One vector is turned by the same rotation once a step. Each row is the vector after some number of steps, and that number follows the row.
The counts run from 0 to 625.
  4.6  -6.5   1.2 -15.9  10.8  -2.2 -15.0   3.9  21.5 -36.9  12.3  27.0 -17.5  -3.6  18.5   2.6 -29.8  -7.7   0.8  -2.9 -24.2   4.8  30.3 -22.6 -17.2  -7.5   0.5  -8.3 -10.7   3.6 -22.5  30.0  12.2  21.4  10.4 -23.4  -2.8 -33.1 | 572
 16.1  25.0  -0.1 -20.6  44.2   9.8  -9.3  -4.8   5.0 -25.7  -2.7  17.2  38.6 -10.3  -6.7  22.0 -11.5  -9.3  10.6  -4.8  14.9 -13.6  36.5   1.0   8.0  19.5   6.8  -6.2   6.7   2.7   1.2  23.0   4.0  25.9  30.2  -3.9  -8.4 -20.8 | 373
-23.7  32.1  31.3  36.0 -13.5  10.9 -14.3  23.8   6.7   8.0  -0.4 -15.8  19.9  20.3   3.7 -19.7 -25.0  -3.3   6.7   0.9   4.1  23.1  10.8  38.5 -13.8   2.6  33.2   9.3   0.6 -21.2  33.9  -2.5   6.1  20.8 -12.5 -19.1   6.1  -1.6 | 71
-11.0  13.5  21.4  -4.8 -29.8 -10.0  10.1 -18.1   0.2  30.2  25.3   5.3 -21.9  19.3 -24.3 -15.1 -28.6   6.0  10.0  10.8 -43.9  18.4 -11.3  25.8  -7.1  -7.6  27.4 -20.7   4.0 -13.5 -10.1   3.0   8.4  21.9 -14.8  -5.1 -18.4   1.2 | 494
-13.6  17.5  -1.6   5.0 -11.1   8.9   2.4  21.6  20.1 -10.4  30.3  20.7  29.2 -19.8   0.2   5.1 -10.6 -24.6   0.3 -21.0  11.8  -1.0   6.5 -31.6 -39.9 -12.5  29.6  -7.1   8.6  39.3   5.6   5.2  -7.7  15.7  25.2  -5.5   3.2 -18.7 | 149
 11.5  -9.7  25.4 -14.3  -2.4  -0.6  17.6 -12.6  -0.5  18.1  19.1 -35.7 -36.5  16.7  -5.5  30.4  -8.1  15.6 -15.3   2.2 -12.0 -25.5 -16.3   3.4  22.7  -2.9  -6.1   7.7 -19.2  -6.9 -11.0  44.7  27.8 -17.2  10.9  13.8 -12.8   4.9 | 41
 21.8  13.8 -10.6 -11.6   1.6  -8.6   5.3 -35.2 -14.1  15.4  15.3  10.6 -30.9  17.0  -4.6  -7.6 -24.1  24.5  12.1 -23.9   7.9  -3.1 -33.4  -8.3  -0.5 -18.4  -8.8   6.7  13.0  43.4   9.1  21.2  11.7  21.7 -32.2  17.7  -6.2 -14.5 | 21
 21.9 -27.9   5.2   8.1  15.9  24.5   0.4   2.1  29.6 -31.5  22.7   0.6  17.9 -14.2 -13.9  17.9  -8.0 -12.5 -23.9 -11.5 -18.5  -0.1  12.7  -9.9   2.9 -29.7   2.2 -14.2 -17.1   4.2 -33.3  12.8  17.7  22.7  39.9  -1.3   4.9   8.4 | 562
 14.4  12.6  24.1  -0.7  23.0  -8.7  -8.3 -12.5  -8.2  -6.4  21.9 -40.1  -5.5  17.2  17.3  44.7  14.2   1.0  -4.3  -9.7  12.5 -10.9 -14.9  -7.6   3.8  -6.5  -0.8   6.8  -9.8 -11.0  44.3  10.3  47.8   1.2   9.5 -12.2  -9.4   1.0 | 282
 -4.1  21.6   5.3  12.6  -0.3   5.5  12.9 -10.7 -10.3 -13.3  11.3 -47.9 -19.8  14.1  32.7   8.9  21.9   6.0  -9.4 -32.6  13.6   8.3 -30.7   1.0   2.6 -25.1  -8.8  -6.3  -2.0  20.0  19.3  28.0  37.3  27.0  -4.5  14.0  -9.9  -1.0 | 466
 10.1  -8.4   7.8  29.0 -14.2  10.7 -10.7  -4.0  22.3  -1.2  39.4  27.5  16.9  -4.0 -14.8   2.3 -10.0 -28.4   1.4 -15.4  -6.4  14.4  -0.1 -31.9 -46.5 -24.2  27.3   1.5   3.1  13.3  -9.8 -22.9   1.0  21.6  -8.3 -13.8  18.0   0.0 | 332
 -0.2  31.6  28.1 -25.0 -11.2  -8.6   7.7   8.0  -0.3   4.2  21.3 -13.2 -21.9   6.2   1.8  13.6 -16.4   5.9   6.0  19.9 -18.1   5.8   3.0  22.4 -18.6 -14.4  18.6 -29.4 -21.5  -0.1  29.5  32.0   9.1   5.8   7.6  -8.6 -49.3 -10.7 | 486
 13.1 -41.2   7.5   8.6  -1.6   0.3   4.2   1.8  20.7  -3.5  31.4   7.1   1.8  -8.9   8.4  24.1 -14.1 -13.1 -30.4  -9.7  10.4 -26.0  -1.3 -38.1 -17.0   1.4   6.8  47.2  11.3  23.3 -29.8   4.1   7.6  -6.2  13.3  14.5  20.8 -10.2 | 594
  0.1  22.8  13.1 -16.2  -2.4  -2.2   1.6  35.4   9.1  -8.1  18.4   4.1  -3.3 -14.3  12.7 -10.9 -32.1  -6.9 -13.3   4.7  15.4  -2.4  17.1  -5.7 -22.9  -3.5   4.3   9.4   6.2  47.7  22.8  33.0 -18.3  10.7  15.4  17.8 -19.0 -29.2 | 406
  5.8  -7.5  11.2  31.2 -20.5   2.9  -3.7 -22.6 -14.6 -15.8  24.9 -14.5 -32.4  34.3  14.1 -14.2   1.1  24.2 -24.1  16.2 -18.7  -0.9 -16.5  17.7  -4.4  -5.3   7.8   4.5  15.6  -0.2  -2.8  11.6  27.5  22.3 -34.6   5.0  15.4   5.2 | 257
  1.7 -20.2  -5.2  -6.6 -12.1   7.4   3.6   3.3  16.4  -3.3  20.3  33.1   4.6   4.8 -35.3 -24.4 -42.3 -11.3   4.7 -22.0 -26.6  13.0  12.7  -1.2 -12.1 -12.4  23.6  -2.6   6.1  11.5 -33.1  13.6 -16.4  27.4  -1.0   0.3  25.3 -22.3 | 574
 30.1 -30.4   9.7  -5.1  15.5   0.4  10.6 -29.4 -13.1 -14.8  40.7 -16.2 -26.8  13.7  -8.3  35.2  17.2   2.0  -2.0   2.6 -37.0   0.8 -10.7 -14.4  -3.2   0.5   2.5  -9.6   6.3 -11.9   5.5  -5.6  36.6  22.7  18.1 -28.2  -1.3  -3.7 | 106
-10.4  43.1  35.0  -9.3   1.0 -16.2 -14.4   8.1   9.7  26.9   3.0   0.9  -1.8  -4.4   1.6  10.0 -21.1  -9.1   8.6  15.4  -2.7  20.6  13.1  24.3 -13.7 -24.0   5.1 -11.3 -18.8  -9.8  31.3   7.9  19.7  22.9   9.8  -0.7 -47.8  -3.8 | 485
-11.1   2.7  12.9  -2.8  -3.2 -16.2 -24.1  22.1  12.9  -1.6  14.9  15.9  28.1  15.1   0.3 -19.7 -29.4 -14.0   9.9  -0.2  -6.4  20.8  14.8   7.3 -34.1   5.7  37.7  14.6  14.4  -0.9  37.1 -26.0  -2.0  17.0   1.4 -33.5   5.7 -34.1 | 334
-18.6 -35.1 -11.6   2.6 -16.2  -2.9   1.8   4.5  -7.8  13.1  13.8  20.9  13.0  -3.9 -36.7  -1.9 -36.1  13.5 -12.1  11.6 -21.2  -2.0  17.5   9.6  -0.6   4.9  16.3  19.0  36.0  27.1  -7.2 -25.8 -24.3  25.6  23.7   6.1  -4.7   0.0 | 167
 -6.2  38.2  28.4  33.9  -6.3   6.2 -21.6  11.1   5.6  13.4  -3.5  10.2  22.9   3.2  -0.1  16.4 -24.9  -6.1  17.8   2.3  16.6   6.4  14.7  10.0 -29.4 -15.9  29.6  13.6 -15.5  -9.4  34.0 -10.6   2.8  15.1 -20.6 -16.4 -10.7  -2.4 | 77
 -6.4   4.5  30.1  15.7 -10.0 -12.6 -14.6 -10.2  12.8  -0.9  18.7 -16.1  12.2  25.6  10.6 -29.7   8.0  -2.1 -29.3  15.2 -24.7  25.1  -2.3  24.5  -0.7   1.5  24.8   3.0  11.4 -34.3   9.8 -19.2  40.3  30.6 -10.1 -13.0  11.8   3.8 | 505
-17.3 -16.3  25.3  18.0   3.0  11.0 -11.3  24.4  28.0  -4.4  -0.7 -17.6  32.8   3.6  -5.9   9.9 -15.2 -21.0 -10.2   1.1 -10.6  11.3  22.7  26.1   2.7 -23.7  28.6   3.6 -28.8 -47.3  -3.1  -5.0  19.3  20.2  26.9 -15.8   3.8   6.6 | 313
 19.0  18.1  27.8 -11.9  14.1  13.2   1.4   4.7  -7.2  12.3  14.7 -33.6  31.9  19.4 -36.2  32.9  -6.3  -1.7  12.9   0.0  16.7 -10.1  -6.8  18.4  -1.9 -13.8  21.8   1.2 -26.5  -7.8  48.9  13.2   9.4  -6.8  16.8  -3.2  -8.7  -3.0 | 287
 -4.4  12.6  31.6  21.6 -20.1   6.8   2.0  11.2  21.9  12.5  13.2 -22.2   6.4 -18.5   7.8  21.7  -9.4   4.2 -38.2  15.9  18.0 -16.6   3.3   0.2   1.2 -19.0  -3.4   8.6 -21.3  16.1 -21.4  24.8  25.1   4.9  27.3  37.0 -28.8  22.0 | 234
  5.8  20.0 -10.0  -7.3  31.6  20.5   0.0 -13.5   7.7 -35.8  14.5  14.4  18.2 -12.4  13.7  -8.0   3.0 -16.7  -1.1 -25.5   5.3   4.1  18.6 -15.2  -1.4   7.4  -1.5 -18.5  12.3  28.2 -18.2  30.5  20.7  39.3  28.3  -2.6   9.2 -23.2 | 380
-22.0  25.7  20.3 -18.1  -8.3 -13.8   2.9  21.6  -5.8  21.7   1.2 -37.8  -3.3  13.6   0.5  -1.5 -23.8  12.1   8.0   3.2  -6.8  24.2  -3.4  38.9   5.8 -18.0  11.9   0.2  -8.8  -6.6  46.3  12.2  15.4  16.6  12.2  -3.7 -36.5  -6.4 | 479
-16.2  -9.3  -1.7  17.4  -4.5   5.3  -1.8  18.4  22.0  -4.8  22.9  26.5  21.4 -12.6   0.4  37.7 -27.4 -28.1   4.6 -17.9  15.0 -10.4  11.0 -32.5 -39.1 -15.3  14.9  13.7  -6.0  19.4 -16.1   7.5  -7.8   0.5  30.2  -6.4  -4.3 -14.5 | 148
 10.0  25.6  -9.5 -15.4  34.9 -11.4 -23.8 -20.7  -5.4  -4.5 -12.8  32.0  40.2   5.9  -4.5 -14.8 -21.1  -1.6   3.3   5.6  16.0   4.5  26.2  15.2   7.9   8.1  -6.2  11.2  27.1  15.8   1.7  -0.3  10.1  41.0  -3.2  24.3   7.6 -15.1 | 189
 17.7  32.1  -8.8 -22.7  31.6   1.7   6.4 -20.6 -13.4 -29.6   8.9  16.2  -0.5  18.7  14.1  -1.1  -8.2   1.7  -1.4 -10.5  15.7 -10.1  12.2 -12.9  -1.9   9.6 -13.2   0.6  17.5  38.8   0.6  43.4  15.4  24.0  -8.5  16.1   6.9 -34.9 | 197
  9.2  31.5  28.1  11.2  10.3  -2.6  -0.3 -22.8 -12.3  21.3  -6.2  30.4  16.4   8.7 -24.7  21.9 -20.8   1.1  -0.8  33.3  26.6 -27.2  31.8  15.8   1.7  12.6   1.7  26.8  10.1   2.3 -13.0  11.9   3.4  16.5 -11.3  32.6 -10.8   5.7 | 437
 -0.4   6.8   2.6  -0.7  15.5   7.8   0.9 -10.3  -7.8  16.7   1.7   8.2  21.7  -8.2 -32.1  32.2 -31.3   5.5  10.1  10.7  16.3 -38.7  28.1  10.6  14.6  31.2  11.4  30.6  16.8  19.9  -4.4  11.5 -16.6   0.1  20.8  18.8 -12.2  -2.2 | 614
-24.2 -26.6  -4.8   8.5  -1.9  -7.3 -17.3   9.7  12.8   6.5   6.8   4.6  35.5 -27.1   8.5   0.1 -12.8  -5.6 -25.6   4.3  -5.4   1.6  12.0  -8.9  -4.0  -4.2   6.6  29.1  25.4  18.9   0.5 -40.1   6.9  34.2  44.2   8.8  -4.6  -1.5 | 162
 14.9   0.2  -0.6 -19.3  14.7  23.8  -1.3  11.4   6.2 -36.1  26.9 -29.5  16.9  -4.0 -14.3  19.2 -17.1   3.6   6.7  -8.9 -25.4  -5.7  11.2   3.3   0.8   0.6  20.7 -30.2  -1.5   7.0  24.5  25.9   2.8  14.4  42.8 -26.1  -8.2 -20.1 | 551
-20.3  18.2 -21.8 -18.4  11.8 -19.3   4.0 -26.2 -15.4  17.2  -9.6  23.2  -6.1  28.6   1.8  -2.2 -33.5   2.0  27.0 -34.7  18.2  -3.8   1.9   2.1  17.3   3.8 -14.0  29.2  11.8  14.0 -10.2  32.4  10.1  17.5 -15.5  16.3   1.5 -27.8 | 205
 -4.2 -12.6  -8.4   3.8   1.6 -20.1 -10.7 -22.6  -4.1  18.5   3.6  49.6   2.3  -6.8 -28.9  12.5 -41.4  11.2   3.3  15.4 -20.4  -5.8  19.2   0.6   2.2   9.5  -0.2  13.9  35.8  19.1 -11.5 -13.8 -13.2  30.9  11.0   7.1 -22.4  -4.4 | 173
 -1.8 -20.8  -8.1 -12.3  23.8 -17.8 -17.7 -33.2  -5.9   0.1  15.7  15.5   1.4  -0.2  11.3   9.3   3.2   7.5  -0.1 -14.0 -26.6   4.7   5.6 -20.4   1.1  29.4  -9.7  13.1  42.9  -4.2  19.6 -24.1  30.5  32.2  27.1 -26.9  -2.6 -16.2 | 355
